The rows of A fall into 3 groups, which share some directions, and each row is roughly a mix of its group's hidden directions.
A (111 x 10):
[[-15  -4  24  16   2  -8  18  10   2   3]
 [  6 -10  -1  -8  11   1 -25 -23   4  12]
 [ 14  -9 -15 -15  16  -4 -18  13   3  12]
 [  0  15 -11  11   4  -8  -7 -20  22  12]
 [  5  12 -18  -2  12   8  21   2   1 -22]
 [  3  -6   4  21   2   0  14  28   3  11]
 [ -5 -23  -4  -9 -14  -3 -22   7 -14   4]
 [ -3  -2 -15 -24   5   2  -9   9  14 -20]
 [-14 -22 -17 -14   2  16   6  -3  11  -7]
 [ 10  11 -19 -19  -4   3  19   1   6 -15]
 [  6  -4   1   1   6   1   9 -26 -10 -25]
 [ -3 -18  11  -9  14  -8   0   3  24  15]
 [-14  15  -7  -8  15  11  -2 -25 -10  -4]
 [ 14  -9   6  15   7 -21 -11  10   5 -19]
 [ -3  24  -1   1  17 -20   9  -4  -2 -14]
 [  5   1  -6  -6  10   5   2  -6  24  28]
 [  3  22   1  -1   1 -18  19  -1  20   6]
 [  8  15   2  -8  15  -1 -15   3  15  24]
 [ -4  -5 -20  -5  -4  17  18 -15 -17  -2]
 [-15  18 -10 -16   0   9 -14 -11 -15   8]
 [-16   1 -21  -2  13 -20  -5 -14   7   8]
 [ 18   3 -19  -6  16   5  -1 -12  20   6]
 [ 15  12  24   2   0  13  21   4   0  -6]
 [ 19   0 -16  11 -11  21   7 -10  -2  12]
 [ 17   8 -14  11  -8 -14   5 -13  -3  22]
 [ -4  -2 -13  -7  16  -9   8  -1  23  21]
 [  3  23  -3  17   3 -11  -4 -14  21   5]
 [ -6  -2   1  25  -6 -14  18   3  16  -8]
 [  4   3  -2  11  22 -21  16   4  15   1]
 [  1   9  -3 -24  17   6  -5  -7   4  23]
 [  0  -8 -19   3   6 -29  13  -4  11   5]
 [-19 -23  -9   6   2  -3  17 -15   4   8]
 [  0   6 -22  18 -12 -14  -7  -9  11 -15]
 [ -7 -18   3  26  -5  -8 -18  -6 -11  -5]
 [  9 -27   7  -5  -1  13   5  12 -19  -8]
 [-10 -14 -26  -3   8 -11  17 -11  -6  -1]
 [-16  -9  -6   4   6 -15  -5   9  19  22]
 [ 11   4  11 -15  20   3  23  11   3   6]
 [ -5   1  16  11 -22  -5 -15   1 -13  17]
 [ 16 -12   5 -13  25   3   3   4 -18  -2]
 [ -4 -21   6  13  -3  15  -6  19 -15   9]
 [  7   2  -7  13  10   3  32   4  14  -4]
 [  1  10  15  -4  -5 -26  -4 -14  16  11]
 [-11   5  20  -6  12  -5   2  15   9 -23]
 [-10  10  11  -8 -25 -13 -20  -1  -4   6]
 [  4  -2 -24  -4  11  28   6   6  -2   2]
 [ -1  18   4 -23  11   8   6  -3   9  20]
 [ -8   0   1 -13  -2 -35 -10  -3   0  -6]
 [  1  -8  13  11   9  18  10  25   9  -8]
 [ 10  -3  -6   6  16  13  -3 -20  -3  24]
 [ 15   9  10 -12  18  10  11   0  12  19]
 [  5  -1  10  15   6  -7 -27   7 -20   3]
 [ 10  10  -5   6   0  23 -17 -18   2  13]
 [ -5   7   3 -19  -4  18   9  -6  13  23]
 [ 14  12  19  -9  14   5  15   5 -15 -12]
 [  0   7  15   6   2  15  13  10 -17 -23]
 [ 11 -15  -1  21 -12  15 -10  11 -13   8]
 [ -2 -22   0  -4 -10  -8 -25  12   1  14]
 [-26  11  19  -3  -3 -14   4   7 -13   7]
 [  6  -2   9  -3  11 -16  -3 -30   2 -14]
 [ -9 -20 -16 -10  -9  20   7  -2  -4  14]
 [  9  -2   3  15   3 -33  -2  11  -4   6]
 [ 13  10  11 -14  28   0  -4   4  -2  14]
 [  6   4   6 -17 -18  14   2  25  -5  -8]
 [ -3   3  -2 -31  -9  11   3  16 -11  -4]
 [ 17  -4 -13   2 -18   6  23  -1  12  -9]
 [ -1  -5   8  -8 -19 -17 -11   7 -25   6]
 [ -3   7   6   0   9 -11  26  10  11 -21]
 [ -1  14  24  -7  -4  18 -14   6  14   5]
 [-11  20  14 -24  -9   2  -6 -12  -5  -4]
 [ -1  -8  -1   1   0   1  -7  -3 -18 -34]
 [ 11  11  -1  -9   2   8  31   0  16  -2]
 [ 17   5  -2  17   5  15 -25 -11  -2  -3]
 [  8  -9  -3 -14  18  -8  -6 -19  15 -16]
 [-20   0   2 -25   1  10  18  -9   6   2]
 [  7  31  -6  -9  -9  -1   4   8  16  -5]
 [-13   0  -2 -25  12   4  -9 -14  10  17]
 [ -8 -12   4 -13  -9 -28 -17   7  -3  -1]
 [ 24   5 -10  25   6   4   2  -4  15  -1]
 [-12  -5   4   5 -19  15  17  20 -11  -1]
 [ -5  18 -10   4  11  -5  17  23  -3 -14]
 [ -5  14  15  -5  -6 -26   6  -3  17   9]
 [  3   0   7   5 -10  -2 -17  13 -23 -21]
 [-11  30   1  -5   2  -9  13   0  18   5]
 [  6  -6  14   0  -5 -19 -24 -20   3   1]
 [-14  -5  -4  -2   7   5 -14  24 -18 -14]
 [ 14  12   4  16   3  -9   0 -28 -10   3]
 [-15  -1   3 -18   3 -17 -18  -7  -1 -19]
 [  7  10  16  14   3  25   2  11  -3  16]
 [ -1 -24 -11 -15   6  10   3  -3   7  22]
 [ 15   1  -4  22  -5  -5   9  25   1 -11]
 [  6   0  13 -15  -7  11  14  25 -10  -9]
 [ -7  12   2 -26  15   4 -10  -8 -14  12]
 [ -4  18   1   0  16  11  14 -10  24   0]
 [ -5   0   2  -6  -4 -13  31   9  -3 -17]
 [  1   9 -11 -12  10   3  17 -17   3 -23]
 [ 20  -5   1  15 -12  27   2   9   1   4]
 [  7  -5   6   3  -2  13 -28  -6   4  22]
 [ 29 -12  -9  -8  -3  13   2  15   4  -5]
 [  7  -3  -8  11  -2 -25   8   1 -25   1]
 [ -4  20  -7  -6  15  -3  27   0  11   3]
 [ 14   8  -5   8 -15   4   3 -10 -29   9]
 [ -5   8   5   7 -21   4  -9  -9 -28  -6]
 [ 11 -16  12  24 -15   0  -7  10  -6  10]
 [  3  16   9 -11 -21 -17   3  -5 -19   7]
 [ 24  10  12  12  -3   2  -3  12  -6 -20]
 [ -2  13 -17   2 -12  16   6  26  -4   4]
 [-11   2  -4 -14  -4  28  20  -7  -4  -3]
 [ -2   2 -11  -3  -2  31   6 -13   3  17]
 [  4   0  -5  11 -17   2   6  23  -7 -24]
 [ 21   9   1   6  -9   1 -20  -7  22  -3]]
Here is one row of each group, with its name. Which group are the others in?
[-14   9   4  -7   8  -1  33   5   2   8] : (102)
[ -6   6 -22   5   2 -17 -18  -5  17  10] : (25)
[-12  10   7  -1 -10   8  28 -12 -14  -5] : (28)

[ -3  -4   0  18  -3   2  -5 -31 -13 -10] : (25)
[ 28  10   3   0  18   0 -19   0  -5   0] : (25)
[ -5  -2  -8   2   1 -12  28   4  -7  23] : (102)
[ 11  -3  -5  24  -1  -2  12 -20   3 -17] : (25)
[ -3 -16   3  11 -10   6 -14  27 -12  -2] : (28)
[ 15  16 -14 -22  11   7  12 -12   4  -1] : (25)
[-21  -2   8 -15   3   1  18  -5  -9 -21] : (28)
[-10 -19  10  -6  -5  -4   0  10  -5 -29] : (28)
[ -1  17  -4  -3   4  -8  32 -10   1 -10] : (102)
[  3   0  -1   5   5 -21 -31  -8  -4   8] : (102)
[ 19  15  -5 -16  15  10   4 -19  -6  -3] : (25)
